Each row has a name. After each piece below comes the name of the row it's from, unless a question asks for something else. Each question is about the rows just above it. Places in a row count from 0.

[-5.05  2.15 -5.72  1.19 -6.98  2.16  2.19  3.32  4.49  2.69 -1.36  0.61
 -6.85  5.56 -3.53  0.65  0.97 -3.62 -0.69 -3.60  2.66  0.66 -3.34  2.75
  0.62  2.07 -0.61  3.55 -0.11 -1.17 -1.72  4.50  0.26  5.45  5.16 -3.54
  3.56  3.42 -3.70 -1.29  6.61  3.17 -1.16  4.63 -2.81  0.91  2.07 -1.57
  2.58  6.75 -1.47 -4.44  3.71 -0.52 -0.82 -1.00  1.22  3.32  2.70  3.06
 -1.03  2.11] -> J
[ 1.19 -6.99  4.82  1.76  3.80  2.45 -0.12 -3.62 -3.44  0.08 -2.41 -3.95
 -1.24 -4.40 -3.97  0.46  3.93  0.83  2.20 -2.34 -1.63 -6.07  1.85  1.77
  5.38  2.92  0.47 -3.84  4.78 -4.43 -0.55 -3.50  2.68  0.68  1.33  1.34
 -6.14  0.28  1.01 -3.01 -1.36 -3.82  4.08 -5.63 -1.14 -1.00 -3.69  0.60
 -1.31 -3.03 -4.74  0.76 -2.26 -1.90  1.35  1.33 -2.45 -1.61  0.28 -8.42
 -2.37 -0.72] -> B
[ 0.88 -3.30 -0.17 -1.86  0.90 -1.07  3.57  0.99 -4.63  2.15  2.58  0.33
  2.47 -0.68  2.33  0.07  0.79  0.55  0.43  1.11 -0.84  4.70 -0.36 -1.00
 -3.93  3.44  1.32  6.14 -1.20  1.59 -1.68  2.39  1.96 -0.23 -5.08 -4.82
  4.15 -0.24 -0.11  0.80  3.93  2.42 -4.42  2.18  4.50  1.27 -0.28  4.68
  5.10 -0.57 -6.08 -2.32 -0.67  4.84  0.72 -2.69  0.14  0.56  0.21  7.00
  1.76 -1.28] -> Z
Right after [-4.42] comes : [2.18]
Right after [-4.44] comes : [3.71]
Give the next entry after [-1.14 -1.00 -3.69  0.60 -1.31]. : [-3.03]
[ 1.19 -6.98] begins in row and place : J, 3
The entry that follows [-6.07]: : [1.85]

[ 2.28  3.99 -5.50 -4.99 -2.50 -3.38 -1.84 -5.57 -4.17  0.65  1.68 -0.99
  0.95  1.66  3.49  1.18  1.66  2.05  1.47  1.40  1.79] -> D
[ 7.35  6.55  7.31 -4.53 -0.26  7.06  7.24 -1.90 -2.70  6.89 -4.57  5.83
 -4.13 -4.11  7.04 -5.64 -4.73  1.47  2.05 -2.90 -4.23] -> W
[-6.23 -6.88 -6.36  0.40 -3.18 -6.62 -6.43 -1.92 -1.26 -4.99 -4.51 -3.68
  0.00 -0.03 -6.82  1.69  0.62 -0.41  0.59 -1.12  0.13] -> M
[ 7.58  6.94  7.71 -3.77  0.94  7.76  7.79 -0.94 -1.60  6.71 -4.02  5.81
 -2.31 -3.12  7.36 -5.47 -4.14 -2.89 -3.90 -0.89 -3.41] -> X
[-2.08 -4.44 -1.84 -4.17 -5.57 -3.38 -2.50 -5.50 -4.99  0.25 -3.90  2.07
 -4.45 -4.18 -3.80 -2.94 -4.12 -4.50 -4.04 -5.51 -4.32] -> H
What comes right after [0.62] in the named rows? : [-0.41]
Right after [-4.50] comes : [-4.04]
[2.05 1.47] begins in row and place : D, 17
Row and place where [-1.84 -4.17 -5.57 -3.38 -2.50 -5.50 -4.99] starts: : H, 2
[-2.89 -3.90 -0.89 -3.41] begins in row and place : X, 17
Where does [-3.12  7.36 -5.47 -4.14 -2.89 -3.90 -0.89 -3.41] start? Give its row and place. : X, 13
What is the next entry after [-6.62 -6.43 -1.92 -1.26 -4.99]? : [-4.51]

[ 0.00  0.66  2.22 -1.57 -4.23  3.49 -0.33  2.34 -0.38  5.66 -1.14  1.64
 -0.85  2.54 -1.76 -0.78  2.80 -1.75  1.59  1.57  2.38 -5.20  0.66 -4.49
 -0.11 -5.50 -0.87 -0.04  1.12  0.77 -2.90  1.59  2.22 -0.47 -0.17  1.74
 -0.84 -1.96 -0.38  2.41 -0.12 -4.23 -2.39  4.89 -1.40  1.68  3.51 -2.60
  1.81 -0.79  1.15 -0.69 -1.82 -3.79 -0.51  0.61 -1.15  0.23 -0.88] = N
[ 0.46  0.50  1.87 -3.70 -4.71  4.42  0.26  3.31 -0.69  8.38 -2.20  2.09
 -0.92  3.90 -1.18 -2.81  4.62 -2.41  3.09 -0.01  1.94  1.12 -0.87 -4.49
 -0.04 -5.20 -0.11 -5.50  0.66  0.13 -4.56  4.15  5.04  0.68 -0.68  4.42
  0.86 -3.55  1.03  3.11 -2.17 -6.40 -5.38  6.34 -1.10  1.76  5.81 -1.96
  4.29  1.52  2.96  1.08  0.46 -1.56 -0.97  2.39 -2.55  0.17  1.09] = F
[-0.41  0.13  2.16  1.53  0.30  4.93 -3.99  1.91 -4.57  0.37  0.04 -5.58
 -3.47  1.09 -1.98  7.43 -0.77  2.03 -2.67  0.63  0.68  0.38  1.85  0.13
 -4.82 -0.66 -0.19  4.00  1.29 -3.48  1.91  2.98 -1.65 -3.10 -4.51  1.29
 -3.97 -2.66 -0.53  1.05  6.84 -0.01  3.06  7.25 -2.89  0.10  1.08  1.09
  0.74  1.52  1.08  2.96  0.46 -1.56 -2.24 -2.30  1.00  0.85 -1.43] = K
Right after [-4.56] comes : [4.15]
Right after [-2.81] comes : [4.62]
Give the next entry after [-0.66 -0.19  4.00  1.29 -3.48  1.91  2.98 -1.65 -3.10]. : [-4.51]
The next entry after [-5.20  0.66 -4.49 -0.11 -5.50 -0.87 -0.04  1.12]: : [0.77]
[ 1.52  1.08  2.96  0.46 -1.56] begins in row and place : K, 49
What is the next entry after [-0.47 -0.17  1.74 -0.84 -1.96 -0.38]? : [2.41]
The entry that follows [2.38]: : [-5.20]

[ 2.08  1.15 -2.47  0.53] = Puz
[ 1.44  0.59  0.37 -0.85] = lobez
[-4.79 -0.65  4.23  4.22] = dobuv
[-8.09  3.27  0.56  1.81] = buret
[-4.43  1.42  0.59  0.47] = vab
[ 1.85  2.58 -2.86  1.21] = tig
[1.44 0.59 1.32 2.32] = solok
[-7.49  4.02  0.30 -0.51] = Dal
[ 2.08  1.15 -2.88  0.29] = sala
[ 2.34  3.56 -2.53  0.68] = leda
[ 2.60  3.97 -2.40  0.66] = niri
[-3.04  1.98 -0.01 -2.44] = lon
What comes right after [-8.09] in the named rows? : [3.27]
The next entry after [1.42 0.59]: : [0.47]
asked: [ 1.44  0.59  0.37 -0.85] : lobez
Give the next entry after [2.60 3.97]. : [-2.40]
What is the next entry after [ 1.98 -0.01]? : [-2.44]

[ 2.04 -1.66  2.64 -3.22  0.89  3.32 -0.51 -2.06  1.52 -2.82 -0.55] : Kula
[ 8.65  3.34 -2.24 -3.50 -1.88  0.57 -2.38 -3.96 -6.70  5.76 -1.27] : rizog
[ 4.62  6.25  2.49  2.75 -5.21 -3.58 -5.76  0.69  1.60  6.79 -2.11] : Peb
[-5.18 -4.71  1.00 -1.88  1.73 -1.81  2.24  1.80  2.14 -2.80  0.69] : Nobor
[ 0.13  1.18 -0.17 -3.88  0.40  1.67 -1.80 -5.33 -5.80  0.41 -1.53] : fudev
[-4.57 -3.54  1.90 -0.91  3.91 -0.59  0.42  4.15  2.16 -2.67  2.03] : zis
[-0.59 -3.29  2.23  2.81 -2.09  0.94 -1.36  0.92 -2.33  4.22 -1.51] : mig
[ 3.22  2.76  0.52  2.24  0.41  4.19 -0.66 -0.72 -0.58 -1.73 -1.42] : Kives
[ 0.61  0.86  2.52 -4.45 -2.74  0.92 -6.44  1.17  1.14  5.66  0.02] : pivar
[ 4.31  2.43 -2.72  1.56  1.58  2.08  1.80 -5.78 -4.93 -1.80 -2.95] : zepo
[-2.35 -1.12  2.50  4.49  1.43 -1.88  2.35  5.57  2.26 -0.99 -1.37] : gav
[ 2.21  4.55  2.35  1.43  5.57 -0.99 -1.37  2.50  4.49 -1.88  2.26] : Rizo
Row and place where [ 2.50  4.49  1.43 -1.88  2.35  5.57  2.26 -0.99 -1.37] starts: : gav, 2
What comes right after [-0.17] in the named rows? : [-3.88]

[-0.77  0.96  1.55 -1.37 -2.81 -1.22 -1.27  1.49] = Dag
[-0.38  3.63  9.08  0.28  5.73  0.48  5.45  1.87] = kanub
[-0.25 -1.72 -3.85  1.52 -3.29  0.75 -6.10 -0.77] = Mel
[-0.25 -1.72 -4.28 -1.88  2.54  1.61 -1.26  1.63] = Zige
Give the next entry after [-0.38  3.63  9.08  0.28]. : [5.73]
asked: [-0.25 -1.72 -3.85  1.52 -3.29  0.75 -6.10 -0.77] : Mel
[-1.22 -1.27] begins in row and place : Dag, 5
The entry that follows [0.48]: : [5.45]
The entry that follows [2.54]: : [1.61]

